One turn moves each row of this set onto another row. After a few examples, where does it send each row asked below?
bukad: [ -6   5   4  -6 -27 -29   5   9  -7 -14  -5   3   2  -2   8  -9  -5  -8
 -23   6   3  13   6  19   5  -5 -19   3]
niz: [ 16   0   0  -6  25  16  -2  10 -19 -10  12 -24  -5  -3 -15   1   4  -6
   9 -20   9 -24  10  -2  -4  -4  -6  14]
nudo: [ -7   2   6  -8 -27 -28   5   8  -7 -13  -7   7  -2  -4  14  -8  -3 -11
 -22  10   2  16   9  18   3  -4 -16  -4]
tem: [ 31  16  10  -6  20 -12   9  11   7   0   0  19   0  -7   8   6 -10  16
  24   0 -10   7 -15 -13   2   5  20   1]
gal: [  9   4   0  -5  14  18  26   7   1   3   7   4   5  -6  12  13   7  11
  20  11  -3  13 -11 -18   2  -6  26  -9]
nalos: [-12   1  -3  -8 -27 -25   5   8   0 -13 -13   1   1  -7  13  -5  -6  -4
 -19  13   5  16  13  10   8  -5 -18  -2]
pimo: [ 17  -8   6 -13  28  25   1   4 -17  -6   3 -13 -15  -6   6   6  15  -9
  11  -6   1 -15  22   0 -12  -1   6  -8]
Ganet: [ 13  14  -5   2  12   2  20  15   2   0  14  -4  13  -3 -12   6  -9  16
  19  -5   2   1 -25 -20  10  -6  12  16]
sug: [ 20   1  -3  -1  31  15 -10 -11   1  -7  12  16   2 -11  -4  20   8  -7
  20  -6  -4  -6  10 -24  -1   3  16  -1]
fal: [ 23   6  -5   3  29   8 -13  -9   1  -9  15  15   4  -9 -12  16  -1  -5
  22 -12  -2 -10   4 -24   2   3  10   8]
fufuv: [ -9   2  -2  -9 -27 -30   4   8   0 -13 -14   4   1  -7  13  -7  -8  -2
 -17  11   3  15  12  11   9  -2 -18  -1]
bemu: [-13   0   2  -7 -29 -22   9   9  -8 -13  -4   0   2  -3  11  -7  -2 -10
 -23   9   5  15   9  17   4  -7 -16  -2]
Vato: [ 35   2  12 -13  33  -1 -13   8 -14  -9   1  -3 -15  -6  -1   0   0  -6
  15 -18  -2 -22  15   4  -9   7   0   4]
Zisi: [-12   2  -4  -9 -28 -28   5  10  -1 -14 -12   1   3  -6   9  -7  -8  -3
 -18  11   5  14  10   9   9  -4 -21   1]
Vina: [ 14   2  -9   4  27  18  -8  -9  -1  -9  18   8   7  -9 -12  19   5  -7
  19  -9   1  -8   5 -28   3  -2  13   6]

nudo turns into bukad
tem turns into Ganet
fal turns into Vina
Where do these go?
pimo turns into Vato
nalos turns into fufuv

One turn moves each row of this set onto another row. After a few examples, where does it send each row asked below?
tigur: [ -7   0 -12  19  -9 -13  -5  41 -16   7 -34   0 -16 -10  25  11 -34  -6
  -6 -18 -14  -7  -2   7   3  23   6  19  51 -20 -10  -8  21  -9  -2 -27
  17   3   4   1  -5]
sed: [ -5  -5  -4  -1  -8 -11   0  37 -21  -3  -5   8 -22 -10  42  -5 -29 -27
 -12 -23 -24 -11  -8  24 -19  24  11  -3  31 -32  -9   2  34 -21   4 -25
  18 -11  -5  11 -13]
Fedu: [  4 -20 -15   0  31 -23  12  -4  -1 -25   4   8 -21  10  -1   5  10 -15
  -8   6  -6  -7 -14  25  -1   5   7 -16  12 -41  -1  11  17  -1   1 -17
   3  -4 -22   6   5]
vut: [ 11  -4   0  -1 -30 -16 -14  36  -4  13 -15  15 -27  -8  15  -6 -48 -16
  -9   1 -22 -13   2  14 -15  28   7   6  28 -17 -10  11  23 -27  -5 -20
  -2  11   0  11 -13]
tinam: [ -4 -29 -12   3  34 -22   6  -8  -9 -16 -15   3 -30  14   1   9  -6  -6
  15   7  -8 -16  -6  35  -3  12 -21 -22  15 -29  -4  26   8  -4  -8 -12
   6  -4  -7   6  -7]
Sep: [  3 -31 -18  -3  18 -22  16   8  16   2 -21   5   6   1  26  11 -12   3
   0  -5   3 -16   0   6 -26  30 -16  -8  27 -43  -5  12  22  -3 -11  -7
  31  20   1   0  -2]
dutu: [  9  -3 -23  13 -14   0  -3  37 -18  -6 -22   5  -7 -18  22   2 -18 -12
  -4 -20  -3   8   5   9 -16  10  20   7  28 -22   7  -3  29 -19  -4 -26
  23   3  -1  10  -2]
gobaf: [  5 -16 -12  -3  20 -20   5  21  17   9 -15   9   9   3  28  14 -12  -2
 -16  -4 -12 -17   8   1  -9  15 -15  15  29 -47 -10   7   5   3  -6  -3
  29  15   4   3  12]
rez: [ -2  -2 -23   9  -3 -25 -12  42   0  11 -30 -11 -21   4  14   1 -45 -13
 -13 -17  -8  -4   5   9   7  23   8  21  52 -30  -5  -1  21  -1   8 -19
  15   1   0   2   0]
seso: [ -1 -15  -8  -3 -25 -11  -5  49 -26  -5 -20  12 -24  -9  29  16 -29 -20
  -1  -4 -18 -16 -13  12 -17  47   7  -1  16 -25 -13   8  22 -22 -23 -11
  10   5   4  15 -11]
fisis: [ -1 -17 -32 -12 -13 -26 -16  54   4  -2 -14  -6 -34  -6   0   9 -53 -20
  -8 -16   0 -14  -5  13  -4  40   4  -6  18 -43   6  19   3 -19  -5  -1
  13   1   6  12   2]
Zoz: [  7 -11 -12   5  20 -29  14  20   0 -13  -7   9 -10  23 -15  10 -13 -24
   8  18 -16 -26  -1  21   6  20  -2  23  12 -38 -24  16   3  -1 -21 -45
  14   1 -12  31  -2]
Ref: [ 12 -19  -6  -2  13 -39   5  -5  -5   2  -4  20 -36  -4 -22   6 -12 -16
  16  13 -13 -34 -19  10 -10  23 -12 -10  22 -24  -9  25   5 -11  -5 -46
  -6  11  -5  14   9]
rin: [  3 -15 -11  -1  20 -19   6  22  13   9 -18  14  11  -3  28  19  -9   0
 -12  -6 -13 -20   4  -2 -13  15 -16  17  30 -44  -9   8   4   0  -7  -7
  32  14   5   3  12]
vos: [  6 -17 -25  -5   9 -42  -6  19 -15  -2  -3   5 -26  -3 -18  22  -6 -33
  17   3 -11 -41 -30   3  -7  34  -7   7  13 -37 -16  22   5   6 -14 -36
  17   6  -3  21  12]
gamu: [  8 -23  -7   0  10 -34   8  -3  -2  -4  10   5 -43   5 -13  -3 -13  -9
   3  19 -16 -23 -12   9   5  25 -19 -16  24 -31 -17  20   2 -12 -10 -34
 -17  17  -9   9   2]
nalam: [  2 -20 -12 -12 -29  -7 -10  51 -22   7  -4   6 -22   2  16   2 -30  -4
 -16 -17  -4 -13   4  13 -17  17   0   8  19  -4 -18  -6  26 -21   2 -31
  10  -9   9   9  -6]
gudin: [ -6 -20 -23 -14  -9 -35  -3  38   2   0 -42  -7  -9 -17  -2  12 -38   6
   0 -21  -3 -14  -1  20 -16  38  15  -5   8 -22   9   4  13 -19   0 -18
   2   4  -5  19 -15]
tubav: [  8  -2 -39   7  -8 -20 -12  46  -4  -2  -9 -14 -13  -2  11 -15 -26 -16
 -18 -20  -2  13   7   1  -8  12  11  13  31 -36   7   4  27 -18   3 -15
  23   4 -10   4  -2]
Pof: [ -6 -22 -21   2  38 -38  -1   2 -15  -9 -14   2 -24  13  -6   3  -2 -10
  21   3 -14 -22 -20  21 -13  16 -32  -8  15 -28  -7  33  11 -13 -10 -17
  14  -5 -15   3  -6]
rol: [  1 -29 -14   2   0 -17   8   9  -9 -15  10  -7 -37   2  -2  20  -7 -17
  -1  13  -7 -22 -10  16  21  30  -6 -18  13 -42 -21   8  -5  12 -20 -20
  -3  15   2  17   5]
gazav: [ -1 -30 -22   4  13 -20  16  -7 -24 -15  17 -17 -38   3   7  -7  -4 -11
  -6   6 -21 -11  -6  11   4  10 -17 -16  19 -39  -1  10  10   8  -4 -32
   6  -6   0  12  10]
raluk: [  1 -31 -23  -5  20 -27  13  12  18   5 -19   2   6   0  22   8 -13   2
  -1  -7   3 -16  -4  -1 -26  31 -22  -5  28 -45  -4  14  20  -7 -10  -7
  33  19  -1  -2  -2]
Pido: [ -6 -14 -17  19  18 -20  18  24   2 -17   0   3 -15   3 -17  15 -16  -7
   7  10 -10 -20  -1  13  22  14 -16   9  13 -40 -21  14 -17 -13 -23 -42
  14   6  -5  23   1]
nat: [  4  -4 -14   4 -24 -23 -17  43   5  15 -12   7 -32 -19   0  -5 -56  -9
  -8 -11 -13 -13   1   8  -7  23  -2   3  28 -23   0  17   5 -34   2 -18
   3  11   3   6  -6]
zadi: [ -1  -6   0  -7 -15  -6 -16  43 -16 -11 -17  10 -11   1  17   9 -31  -4
 -23  -6 -24  -3  10  14  -6  14  13  12   9 -26 -22 -11  20 -22 -15 -35
  15   1 -19  -1 -14]
nok: [  1 -20 -28 -16 -22 -17 -16  55  -7   9  -1  -3 -28   1  -1  -1 -42  -4
 -19 -25   4 -13   5  11 -11  13  -3   7  20 -14  -7   1  15 -22  12 -26
  14 -11   9   6   1]
febu: [  9 -27 -17 -10  23 -34  -4   5 -16 -13 -20   6 -13   6 -11   3  -5 -10
  19  10   4 -17 -19   9 -14  30  -6  -2  -1 -25 -14   8  18 -20  -3 -62
  19  -2 -24  17   8]
Biz: [ -6 -29 -19  -7  14 -34   8  14 -11 -10  11  23 -32  13 -16   9  -5 -17
   3  -2   7 -37 -18  13 -16  18 -19  -6  10 -20 -24  15  13  -9   1 -51
  10 -17 -13   9  11]
Fek: [ -5 -12 -25   7  35 -35   7   8 -11 -18   3  11 -16  -7  -8   8  16 -13
   5  -4  -8 -15 -33   6  -9   5  -9  -7  11 -38  -1  18  11 -18  -2 -27
  17  -5 -23   2   7]
vur: [-11 -20 -21 -10 -14 -37  -1  43  -9  -1 -28 -15 -10  -5  14   0 -27   9
 -11 -12 -17  -6  -5  10 -11  46   2  -1   9 -25  -8  -1  21 -25 -11 -12
  -5  10 -16  14 -28]
Zaset: [  0 -36 -20  -4  19 -23   4   3  -2 -22  -3 -14 -26  11  -7  -4 -11   5
   2  13  10  -1  -4  11  13  26 -13 -22   2 -37 -16   1   3 -19  -2 -45
   6   6 -20   9   6]
bam: [ -3  -4 -21 -10  -3 -21 -26  48   6  -4 -20   2 -15  -9 -12  10 -49  -5
 -19 -21 -10  -8  10  10  -3   7   9  13   9 -35  -2   1   2 -25   1 -34
  26  -3 -15  -3   0]
nesu: [ -9 -36 -16  -3  10 -23  14  11  -6 -17  19  13 -39  18  -9   5  -7  -9
  -9   2   9 -27  -7  18   0  16 -20 -19  12 -24 -26   7   8  -5  -1 -42
  -1 -13 -12   6   7]
Dofe: [-11  -6 -25  -2   0 -21  -7  43   1  -1   0  -5 -29 -17  19  -7 -47 -23
 -14 -37  -9  -9  -5  19  -7  17   4  -8  33 -43   6  11  12 -25  17 -19
  23 -12  -2   6  -3]
Sis: [  5 -21 -27  -1  20 -35   7  -3 -28  -5   1  -2 -28  -5  -6   0  -4 -23
  11  -2 -20 -27 -20   8 -19   9 -12   2  17 -31   8  19  15   5   3 -48
  22 -14   0  17  18]

seso turns into rol
gobaf turns into raluk
nat turns into Ref
Where do these go?
Fek turns into dutu
Zaset turns into bam
tigur turns into tinam
gazav turns into Dofe
Biz turns into nalam
Pido turns into gudin

